In the data rows, the value 50 means zero.
Here is a table of points, one per row:
vec![45, 30, 54, 55, 16, 59, 28, 59, 40, 40, 71, 60, 70, 50, 83, 53, 41,
     32, 57, 28, 66, 52, 58, 29, 41, 61, 61, 62, 54, 69, 58, 60, 36, 52,
     69, 61, 56, 37, 61, 56, 48, 88, 37, 27]
vec![62, 52, 22, 51, 57, 25, 32, 47, 36, 72, 44, 52, 34, 48, 41, 62, 59,
     58, 57, 35, 67, 49, 50, 51, 32, 21, 61, 59, 58, 32, 65, 62, 67, 42,
     39, 40, 48, 31, 51, 58, 73, 77, 51, 83]
vec![65, 31, 74, 60, 49, 51, 67, 51, 35, 43, 59, 43, 35, 78, 32, 54, 54,
     59, 43, 51, 56, 42, 43, 72, 64, 48, 54, 63, 47, 34, 72, 48, 51, 40,
     51, 36, 52, 61, 41, 50, 53, 67, 64, 45]
vec![52, 56, 48, 18, 46, 43, 54, 64, 68, 35, 28, 71, 45, 40, 40, 64, 8,
     54, 78, 56, 22, 63, 83, 30, 57, 43, 53, 35, 37, 44, 52, 69, 44, 53,
     38, 61, 61, 50, 32, 77, 51, 54, 43, 49]
vec![45, 91, 60, 31, 58, 65, 43, 59, 36, 59, 48, 74, 72, 62, 61, 63, 59,
     81, 55, 42, 49, 27, 48, 52, 42, 47, 67, 48, 59, 73, 60, 46, 58, 54,
     67, 64, 55, 59, 30, 29, 26, 68, 62, 70]
vec![9, 31, 43, 37, 69, 52, 65, 46, 40, 78, 39, 50, 55, 27, 53, 28, 61,
     29, 49, 49, 49, 69, 48, 38, 42, 67, 51, 60, 59, 58, 59, 41, 22, 45,
     47, 57, 92, 43, 57, 45, 63, 39, 71, 63]
vec![61, 52, 56, 58, 75, 80, 58, 82, 54, 41, 79, 51, 26, 60, 22, 56, 56,
     28, 39, 35, 39, 45, 50, 66, 43, 67, 31, 47, 60, 62, 66, 57, 54, 57,
     68, 42, 49, 59, 45, 52, 46, 68, 70, 41]
vec![42, 62, 32, 48, 29, 60, 42, 59, 43, 62, 62, 33, 62, 43, 29, 56, 38,
     30, 47, 44, 34, 62, 32, 65, 79, 60, 52, 64, 42, 52, 50, 65, 74, 47,
     64, 31, 24, 43, 47, 82, 51, 25, 66, 58]
vec![48, 53, 47, 31, 48, 62, 69, 51, 68, 37, 38, 67, 49, 48, 55, 58, 38,
     46, 72, 54, 38, 52, 70, 36, 50, 42, 48, 49, 39, 51, 53, 64, 51, 58,
     43, 71, 47, 59, 46, 74, 62, 48, 38, 48]
vec![57, 39, 54, 56, 38, 28, 70, 48, 56, 54, 45, 29, 38, 77, 54, 45, 45,
     75, 52, 61, 57, 50, 61, 48, 70, 41, 51, 40, 45, 39, 50, 38, 59, 35,
     50, 32, 55, 66, 48, 54, 65, 50, 52, 47]
vec![57, 42, 35, 51, 67, 52, 44, 24, 52, 54, 46, 50, 42, 47, 61, 62, 60,
     44, 47, 62, 59, 31, 33, 50, 59, 40, 60, 62, 63, 53, 58, 79, 58, 80,
     56, 55, 46, 70, 39, 42, 70, 59, 41, 75]
vec![43, 28, 51, 65, 46, 35, 77, 42, 22, 71, 53, 37, 44, 62, 54, 41, 57,
     65, 52, 53, 58, 56, 51, 55, 74, 50, 61, 56, 60, 41, 64, 43, 36, 45,
     28, 48, 76, 50, 52, 53, 51, 50, 56, 60]
vec![29, 48, 49, 48, 46, 43, 39, 61, 55, 24, 9, 17, 44, 37, 57, 20, 65,
     46, 43, 34, 35, 46, 58, 75, 50, 74, 58, 63, 68, 44, 61, 35, 40, 59,
     43, 52, 32, 31, 59, 65, 24, 70, 79, 71]
vec![44, 49, 39, 49, 52, 72, 53, 35, 47, 41, 53, 46, 63, 41, 61, 51, 48,
     29, 36, 50, 47, 45, 33, 57, 67, 13, 11, 6, 20, 27, 38, 29, 29, 33,
     29, 30, 30, 27, 24, 24, 28, 38, 29, 35]
vec![39, 67, 62, 52, 60, 43, 54, 54, 60, 62, 61, 54, 67, 55, 44, 41, 60,
     69, 41, 71, 47, 36, 58, 45, 40, 49, 43, 33, 42, 64, 36, 44, 79, 48,
     59, 60, 41, 59, 76, 31, 40, 46, 66, 57]
vec![55, 53, 39, 40, 26, 45, 38, 39, 48, 25, 44, 50, 52, 54, 57, 59, 43,
     43, 30, 31, 65, 76, 42, 65, 24, 59, 67, 49, 60, 58, 76, 53, 81, 72,
     66, 58, 83, 56, 68, 42, 19, 12, 17, 22]
vec![66, 65, 78, 85, 46, 39, 39, 67, 60, 41, 49, 57, 53, 17, 41, 42, 65,
     43, 76, 64, 70, 75, 25, 31, 41, 55, 48, 33, 69, 52, 37, 28, 38, 57,
     50, 71, 52, 52, 46, 55, 73, 49, 69, 46]
vec![65, 50, 44, 51, 68, 60, 53, 31, 53, 47, 52, 62, 51, 51, 60, 63, 48,
     49, 44, 59, 56, 33, 45, 47, 52, 59, 59, 68, 89, 27, 22, 31, 32, 22,
     26, 24, 25, 24, 30, 33, 31, 26, 26, 27]
vec![60, 43, 42, 63, 64, 64, 56, 25, 47, 41, 50, 53, 64, 45, 69, 47, 45,
     44, 31, 63, 51, 38, 45, 45, 58, 61, 40, 56, 51, 62, 42, 63, 55, 74,
     70, 70, 42, 83, 66, 40, 69, 50, 43, 51]
vec![64, 53, 36, 54, 57, 32, 31, 64, 40, 67, 53, 46, 23, 57, 33, 62, 60,
     60, 60, 36, 58, 44, 54, 55, 37, 40, 72, 74, 7, 36, 22, 31, 22, 38,
     34, 37, 25, 36, 31, 23, 31, 26, 27, 27]
vec![46, 45, 75, 58, 35, 45, 35, 40, 66, 63, 72, 46, 60, 49, 59, 32, 45,
     56, 43, 48, 45, 53, 50, 47, 32, 57, 23, 43, 42, 64, 36, 53, 57, 53,
     55, 50, 50, 49, 82, 47, 62, 52, 46, 42]
vec![46, 60, 58, 41, 48, 45, 51, 53, 72, 43, 45, 51, 52, 54, 36, 42, 46,
     60, 49, 75, 32, 57, 64, 42, 44, 45, 29, 30, 30, 57, 23, 61, 57, 36,
     47, 52, 60, 54, 74, 68, 62, 37, 45, 57]
There is one direction along which these points spread out most. For each point below, how far along it does it lie, from 0 to 99? The average is 50, and the first point in the table lies past the average. One standard deviation of the points above along it is 16.
vec![29, 48, 49, 48, 46, 43, 39, 61, 55, 24, 9, 17, 44, 37, 57, 20, 65,
     46, 43, 34, 35, 46, 58, 75, 50, 74, 58, 63, 68, 44, 61, 35, 40, 59,
     43, 52, 32, 31, 59, 65, 24, 70, 79, 71] 56
vec![46, 60, 58, 41, 48, 45, 51, 53, 72, 43, 45, 51, 52, 54, 36, 42, 46,
     60, 49, 75, 32, 57, 64, 42, 44, 45, 29, 30, 30, 57, 23, 61, 57, 36,
     47, 52, 60, 54, 74, 68, 62, 37, 45, 57] 57
vec![52, 56, 48, 18, 46, 43, 54, 64, 68, 35, 28, 71, 45, 40, 40, 64, 8,
     54, 78, 56, 22, 63, 83, 30, 57, 43, 53, 35, 37, 44, 52, 69, 44, 53,
     38, 61, 61, 50, 32, 77, 51, 54, 43, 49] 56
vec![65, 31, 74, 60, 49, 51, 67, 51, 35, 43, 59, 43, 35, 78, 32, 54, 54,
     59, 43, 51, 56, 42, 43, 72, 64, 48, 54, 63, 47, 34, 72, 48, 51, 40,
     51, 36, 52, 61, 41, 50, 53, 67, 64, 45] 45
vec![46, 45, 75, 58, 35, 45, 35, 40, 66, 63, 72, 46, 60, 49, 59, 32, 45,
     56, 43, 48, 45, 53, 50, 47, 32, 57, 23, 43, 42, 64, 36, 53, 57, 53,
     55, 50, 50, 49, 82, 47, 62, 52, 46, 42] 61
vec![44, 49, 39, 49, 52, 72, 53, 35, 47, 41, 53, 46, 63, 41, 61, 51, 48,
     29, 36, 50, 47, 45, 33, 57, 67, 13, 11, 6, 20, 27, 38, 29, 29, 33,
     29, 30, 30, 27, 24, 24, 28, 38, 29, 35] 13
vec![48, 53, 47, 31, 48, 62, 69, 51, 68, 37, 38, 67, 49, 48, 55, 58, 38,
     46, 72, 54, 38, 52, 70, 36, 50, 42, 48, 49, 39, 51, 53, 64, 51, 58,
     43, 71, 47, 59, 46, 74, 62, 48, 38, 48] 59
vec![45, 30, 54, 55, 16, 59, 28, 59, 40, 40, 71, 60, 70, 50, 83, 53, 41,
     32, 57, 28, 66, 52, 58, 29, 41, 61, 61, 62, 54, 69, 58, 60, 36, 52,
     69, 61, 56, 37, 61, 56, 48, 88, 37, 27] 64
